A single turn carries every row of the set below to another of its rows. Some are shown first; where does it send the rows asked next?
Vadon: [-12 -24   5   0 -14  -9  -4  -2   5 -15  -1 -16 -12   3  -4  21 -11   2
   3  -3 -15  15  -5   7  -6  -3   4 -14  -7   6 -22 -51  23   1   0  13
  -8]
seno: [ 12 -20  -9  20  -8 -22  -1  30  -6  -2 -11   1 -10 -12 -13  -1  -8  13
 -12  12 -17  24   1   9  -5 -18  10   3   0  22  12 -12  17 -14   1   5
 -11]
tutuf: [  2 -16 -22 -11   4   1   4  -9  -2   7  -9  -6  17  29  -3  10  -4  30
 -12  16   5  20  -7  17  14 -13  11  -2  -7 -28  22  -5   9  14  -6  22
 -17]
Tefeg: [-21 -20  16   6  -9   8  -9  -9   0 -14 -18  -8  -3  21  20  24  10  11
  10 -11 -15  37  -2   6  -9   3  10  -3   5  -1 -13 -21  -4   2  -9 -15
  14]
per: [ -3  39   9  29   9  -5   6  -4   9  11   6  -3   0  16 -12   2   1   2
  -3   0  -6   2  32 -11   3   0 -14 -38  -1   0   5  -1  12   5 -10   3
  12]
zibir: [ 11  -2  -5 -11   1   2  22 -11 -27 -24  -2   5 -20  17  10 -13   1  19
  -2 -18  12  -6  22  -2 -24 -11  10 -15   4  -3   7  16 -14 -12   2   8
  19]
kib: [-19  31  15  -3  24 -14   4 -10   5   4   6 -21 -19  14   1 -17  13  -3
   2  13   0   3 -25 -10  -6   4  21 -11  -5   3   9  11  -7  21 -12 -12
   3]
sef: [-12   0 -10  11  -7  13  16  -8  32   8 -12  11 -15   7 -11 -30 -20  -7
   3  16  14  -8 -12  30 -11 -12   1   4  -6   1 -11  11  -3   4  22  21
  -2]
Bopa: [ -8  13  -7  14  11  13  43  -2  28 -12  -3  11  10  -5  -7   6   3 -17
   1  14   8 -17   4  -4 -12   5  -7  24 -10 -12  -6  17  15 -12  20  13
   5]
fali: [ -7 -22  -8   8  -3 -11   1   4 -18  -2   0   7  -7 -14  -5  25  34   8
  -5   3  -1  38  -6  21   8  -3  -1  29   2   5   7  -1   2   5 -10   5
  10]
Muf: [  7  15   7   9 -23  18  29  10  13  -2  -9  22   9  17  -8 -14  19  -2
   3  17 -11  -2 -11  13  -1  12  22  24  13  -2 -13  21  -9   7  18   4
  -7]
Miti: [-11 -16   3  20 -19  -4 -11  20 -20  -1   6 -13   3  14  18  16  -8  -5
   9 -22   3   5   7 -14   3  23  -6  20   8  -2 -14  19  19   1  20  22
   0]
zalur: [  4  10  -5  24  -1  17  11  -1   8   7   9 -12  19  31 -19 -24  -2   1
  13  12  23  -1  21  16  -8  -9  21  15   0   0  -3  12  -5  -3  18 -26
   3]
sasi: [  4  -9   0 -11  -7  -9 -12  30 -21   1  -5  24  11 -16  10  -5   1  14
   4  -9 -10  -5  14   0 -20 -12  12  -4 -16  18  13 -10  15   3   7  -7
  -4]
nume: [-21 -15   0   0  -8 -11  24   7   2  -1   9 -10   2  40  16  20   1  30
 -20   7 -10  -5   1  14  11  -7  17  26   4 -18  26   4  14   6   0  -5
 -14]
doti: [  7  -2 -14  -4  16 -14  16  12   8  10   1 -19  -4  38  -8  22 -15  27
 -17  -6   3  -3   7  -7   3 -19   2  17  10 -12  15  -8   3 -13  -6  21
   5]
vezi: [-22  -4   3   8 -15   0   0  17 -20   1 -30   8  -8   6  20 -10  -5  14
   9  -2  18   4  15 -17 -10  -5 -13  11 -21  20   7  -7   1  22 -24   0
   6]
Bodis: [ -4  23 -12  10  -9   4  20   1   3  -3  18 -12  24  10 -36  -5  -1 -17
   0  13   9  -3  26  27   5  -8  12  20  -9   1 -12  -9  16   5  16   2
 -18]
vemig: [ -2   8 -18  13  -4  12   7 -13   9  -9 -19  15   6 -14   2  -9  -8 -19
  -1 -12 -17 -27 -20  11   2 -14   6  -5   2 -10  -5 -10  13   6   9   7
 -39]
vude: [ -3  50   3  -1  -8   2   1  -7   0  10   6 -14  -6  -1  18   1  26   5
  -5  10  -3 -33 -15   6  -3   0   1 -12 -10   0   2 -17  11  -2 -14  10
 -14]
kul: [  0  13   8  14   3  -7  -1 -23   5  13  27   6   1   3 -12 -10  10   4
   4   8  -1   5  13  20   7  -1   9 -49 -13  -8  13  -1   6  26   4  -4
   5]
Vop: [  8   9   0  14  23  10  -6 -18   9  -8   0  -4 -11  21 -10  -2  -3 -12
  -5   2  12 -17 -23 -33 -18   7 -27  11  -8 -12  13   0   0   4  -8  -2
   6]
kofo: [  1  -5  39   7  -9  19   4  -3  29 -20  -4  -5 -18   6  -1  -2  10 -14
  -8 -24 -16   0 -11  20   0   6   8  17   6 -15   3  30  12   4  11  -1
  -4]
kavu: [-19  25  30  29 -10  -7  20  -6  -8  15  29  -3 -12  24  -2  -3  23   7
   9  -5   1  -9  18  14  14  12   0 -21   7   0   0  -3   7  18  -1  -2
  -3]
mesuf: [-14  25  35  -1 -13   3  -8  -1  11 -18   5   7  -5  19   3   8  11 -12
 -18 -20 -31  -1 -21  11   4  11  -3  22  11 -13  13  18   7  -1   3   0
  -7]
sapa: [-16  -6  -1 -11 -26   3  30 -10 -10 -39  -5  -4 -28   7  10  -2 -13  12
  -4 -11 -14  -2  33  -3   4   2   3  -8  -8  -1   9  24   3  13  -5   9
   1]
leze: [-18   6  -6  14 -13  28  11  -8  24   5  11 -17   7  11 -18   5 -10  -8
  14   4   3   5  33  28   8  -8   0  21  -9  -3   0  15 -13   9   2  -6
   1]
pivet: [-17  19  19   1  17  20 -15  -6  15  11  10 -19 -19  11   1   1   9   6
  -4  13 -32   0   0  -1  -9   5  -5 -21 -16   0   4  21  20  -4  -9  11
 -20]
lus: [  1 -13  -8  19 -12 -12 -12  13 -16 -13 -16 -13  13  12  13   2 -36 -18
 -11   4  15  16   1 -15 -11   5   0  -2 -11   2   0   8   5  15  10  17
  21]
Nad: [ -5   4 -21 -16 -11   0  18 -17 -35 -29  -1  11 -13  14  -3 -17   9  16
   0 -10   7  -1  21  -3  -3  -2   5 -13  -1  -9  -6   3  26   6  11  25
 -21]
reg: [  0   9   8  22  21  15  17 -18  -6 -15 -19   1  -3  27  -9 -14   6 -23
 -20   0  19 -13 -20 -18 -22  -7  -3  17   7  -2  -8  -1  -5   9  -3  -2
   5]
pasa: [ -5 -19 -13   6 -24 -10 -17   5 -35  -1  13   7  18   0  23  12 -11 -16
  -3  -3   1  -6  -9  16  -8   7  15   3   3   1  -7   1  -5  19  27  12
   4]
suve: [ -4  11   4  10  -4   1   4  -9  -1  -7   0   7   4   7   6 -22 -21  -7
   2  -1  -4 -11 -47  17   0  -6   3 -19  -8  -7  12 -13   7   4   2   4
 -46]
Tadaz: [ -4 -11  -6  14   0 -16  -6 -10  -4 -17  -9  -5   3  21  16  10  11  13
   5  -2  -1   2   1 -21 -24   0  13   0   3  -1 -10 -43  29  -5  12 -22
  12]
kotu: [-18 -20  17 -19   2  -7  -5  17 -23  -3  11   8 -14  -8  -9   6  19   8
  11 -21  11  17  12   0  -3   8  -7  21 -20  12   0   5  21  18   0  16
   1]
dum: [-14 -26 -21  42  -9  -7   2   3 -10   8 -18  -2 -16   4  15   3  14  22
   2  13   9   4   7  -8  -6  -6 -14  29  -1   8  10  -7  21  -6  -9  -8
  -1]

tutuf moves to sapa
Bodis moves to kavu
Tadaz moves to pasa
Now find these:
kofo moves to Vop
seno moves to kotu
sef moves to pivet

A single turn carries every row of the set below to another of its rows. Some are shown first; where does it send the rows asked next?
Zuk: [  1  22 -10   7   7 -19 -17  -2   9  54  -9 -10  14  12 -14  12   3 -16
  -4 -14  -9  -5  -3   5  20   9 -38  23  21  -3  -7 -24]
Diguz: [  3  18 -17 -32  26  -9  23  15 -15  20 -22  -2  -8 -42   1   9  -1  28
   0 -16 -32  14 -10 -13   0   7  22  14  39 -17 -30 -24]
gop: [ -4  28   3 -22  27  -3  25  11  -2  37 -27   9  -7 -44  15  26   4  22
  -6 -20 -46  -4 -10  -6  -8   6  15  14  32 -15 -33 -37]
Vog: [  1  19 -16 -28  37  -7  23  23 -23  17 -23 -32  -3 -23 -14  14   1  32
  14 -17 -32   7 -15 -10  17  -1  14  11  32 -13 -29 -31]
peb: [  3  19   9   7 -16 -34   0  19  -2  24  14 -19 -27  -1 -11  13 -11 -11
 -25  -8  -8   5   7  -3  -2   0 -24  14  17  -6  -6 -25]
Dud: [ 11  30   8   5 -10 -37  -9  13 -19  20  13 -24 -20   2 -24  21 -13  -3
 -25 -11   7  -5   3   6   5   0 -20  12  18   4 -14 -32]
dedug: [ 12  29   2   7 -14 -24 -20  23 -13  20   6 -19 -17   8 -20  19 -14  -9
 -19 -12 -10   7   1 -10   2   7 -35   8   8   2  -5 -26]
Peme: [-10  28  -4 -16  45  -2  25  14  -8  30 -26 -27  -2 -26  -9  30   4  32
   1 -20 -55 -16 -21   6  14  -8   0   5  26  -6 -35 -43]
pif: [ 29  30 -12  21   9 -21   1   5   0  17  -5   2 -29 -16 -12  22   5 -13
  -8 -28  -4   5   0 -11  -9   9 -47 -22  33  -2  -1 -51]
gobu: [ -5  31  -3 -17  39  -3  25  17  -9  32 -34 -31  -6 -31  -6  24   2  35
   7 -25 -53 -16 -18   5  17  -6   5   6  29  -7 -25 -42]
buzu: [  7  18   2  10   5  -3 -23   4  10  53  -6 -17  10  10 -14  16  -2  -1
  -7 -10 -10 -10  -1   2  21  11 -39  23  10   3 -11 -19]
Vako: [  6  20 -14 -29  32   1  22  15 -18  20 -19   1  -4 -34   0  16   4  20
   4 -14 -25  16 -10 -19  -2  10  19  14  38 -23 -32 -26]
Ruguf: [ -2  17 -21 -24  39  -7  17  22 -24  10 -17 -32  -2 -18 -16  18   5  27
   9 -11 -35   8 -20 -13  20  -3   9  13  32 -17 -37 -30]
mizup: [  6  28  -3   2  -7 -38 -12  14  -8  25   8 -10 -17   6 -17  21 -12 -23
 -21 -21 -14   6   2  -3  -4   6 -35   6  15  -2  -3 -32]
rusif: [ 32  29  -1  19   7 -15  10   2  -4  16   2   3 -36 -21 -21  23   2   1
 -14 -18  19   2   6   0  -4   4 -28 -18  39   2 -13 -49]
puvi: [ 27  20  -1  21  24   4   3 -15  21  48 -10   6  -7 -19 -13  24  14  10
  -4 -14  20 -12   5  14  15  11 -36  -2  42   3 -15 -40]
Lifet: [ -1  28  -1 -22  29  -7  28   9   1  33 -32   2 -13 -50  10  19  -1  30
  -2 -22 -51  -5 -14  -1  -3   1  15   9  34  -8 -31 -36]
Bote: [ -6  33  10 -16  38   2  21  22 -10  36 -32 -26  -7 -28   2  33   2  28
   4 -24 -54 -14 -14   3  11  -8   7   4  24 -10 -30 -46]
buf: [ 24  23 -13  21  25  -1  -7  -6  19  48 -14   8  -1  -9 -15  17  18  -6
  10 -24  -2  -6  -4   3  15  14 -55  -4  38  -3  -7 -41]
nol: [ 26  23  -4  22  21  15  -7  -9  25  46 -15   7  -6 -15  -7  22  13   5
   2 -17   0  -6  -2   0  12  16 -49  -5  26   6  -9 -37]
gamo: [  1  18 -19 -26  30 -11  23  10 -15  14 -12  -1  -9 -41  -1  11   5  23
  -1  -9 -35  16 -21 -17  -5   8  17  14  36 -20 -37 -27]
lim: [ 24  25   0  20   5 -11  12  14   6  13   4  -2 -45 -24 -12  19   6   1
  -9 -19  -3   3   6  -4 -10   2 -38 -21  31  -3  -4 -50]
meki: [  4   7   2  11   6 -12 -10   3  17  58   0 -23   7   6 -13   8   5  -6
  -1  -4  -5  -7  -1   7  26   4 -32  30  21  -5 -13 -16]
zofip: [  6  18   9   7   8 -18 -13  -7   8  55  -2 -20   8   5 -16  21   0   2
 -15 -11   5 -18   1  16  25   5 -29  31  21   5 -17 -27]
Kadom: [  1  25 -12 -24  42   1  21  28 -25  17 -21 -35  -3 -18 -12  24   1  28
  16 -16 -30   6 -14 -15  18  -3  13   7  31 -20 -32 -37]
nifuf: [ 33  28  -5  18   3  -3  -3  10   1  12   0   9 -33 -14 -13  20   0  -2
 -12 -19   3  15   0 -15  -7  10 -45 -23  28   4  -4 -42]
Nof: [ 23  11  -5  28  25   7   6  -5  25  45 -13  -5 -13 -17 -11  18  21   6
   9 -13   5 -11   1   3  17   8 -45  -1  37  -5 -11 -38]
libep: [ -8  25  -1 -18  34  -3  25   4   1  28 -27   8 -11 -46   7  23   6  25
  -8 -14 -53  -5 -20   0  -6   0   9   6  34  -9 -36 -37]

Dud moves to zofip
gobu moves to Lifet
Now find these:
meki moves to Nof
Zuk moves to buf
Peme moves to libep
nol moves to nifuf
Vako moves to Kadom

